In the rows, 128 means zero.
A single turn carries every row of the set below to another of its rows. Some are shown first; where does it send the rows asked next?
bizif: [112 130 107 111 133 166 120 150 132 107 142 165 121 143 125 126 130 155]
masag: [110 127 106 114 134 168 126 143 135 104 142 166 123 140 122 128 132 155]
luno: [141 161 124 172  92 114 125 135 108 112 129 111 113 152 142 145 128 117]
Luv: [124 104 118 119 134 153 131 156  83 177 126 145 135 138 130 131 137 117]
mak: [124 115 116 108 140 155 130 152  92 164 132 157 131 157 128 122 123 111]
suma: [131 120 132 160 121 146 142  98 154 151 115 115 155  98 108 119 130 124]
kuva: [129 128 139 151 122 147 139 109 162 150 122 110 160 113 100 109 131 129]
mita: [147 163 130 170  95 117 128 123 102 121 137 106  94 147 121 144 124 118]
digo: [128 121 139 149 126 139 129 105 158 155 126 116 157 113  98 100 128 140]
dipe: [140 149 120 176  93 116 129 131  99 119 121 116 109 141 151 155 125 114]
gorop: [134 127 123 124 152 138 133 155  79 175 126 151 126 149 127 123 129 124]
sek: [124 150 102 125 116 142 126 133 137  84 147 150 115 146 137 135 126 154]
refe: [124 115 122 115 134 153 125 168  88 170 130 141 134 156 123 122 140 118]
gan: [141 137 132 160 144 140 137 101 144 157 117 122 153 106  99 104 130 135]
Zuz: [138 156 130 178  92 106 115 131 114 115 129 114 109 149 138 137 124 127]
Bome: [111 137 117 125 128 156 137 124 162  95 139 152 129 131 123 134 118 157]
par: [148 168 129 186 114 110 127 131 105 121 118 124 107 139 139 140 120 124]
lorod: [135 131 148 144 125 145 146 102 153 161 129 109 139 113  84 115 122 126]
kupot: [142 137 136 161 122 139 147 103 149 159 117 107 143  99 101 132 142 117]
gutek: [138 161 122 175  97 123 124 130 111 104 123 131 106 153 145 145 115 111]
zeniv: [122 112 127 117 132 138 117 165  86 171 134 145 127 158 127 119 131 127]
tesu: [133 126 127 152 124 157 135  94 160 138 122 127 157 111 100 105 124 122]
patif: [128 121 135 119 133 153 126 160  83 176 134 140 107 148 106 126 131 117]
raz: [119 144 100 121 119 146 131 131 132  86 150 151 115 149 137 141 125 151]
zugos: [130 117 126 120 138 149 139 155  91 188 126 137 128 130 114 138 148 109]
pemu: [146 159 125 168 101 116 134 139  96 136 125 114 103 137 136 160 142 107]
rozu: [112 138 117 121 128 154 135 125 166  99 140 152 134 129 123 127 121 159]

par -> gan
zugos -> pemu
Now find these:
zeniv -> Zuz
kuva -> refe
dipe -> suma
mak -> gutek
rozu -> bizif
Bome -> masag
patif -> mita

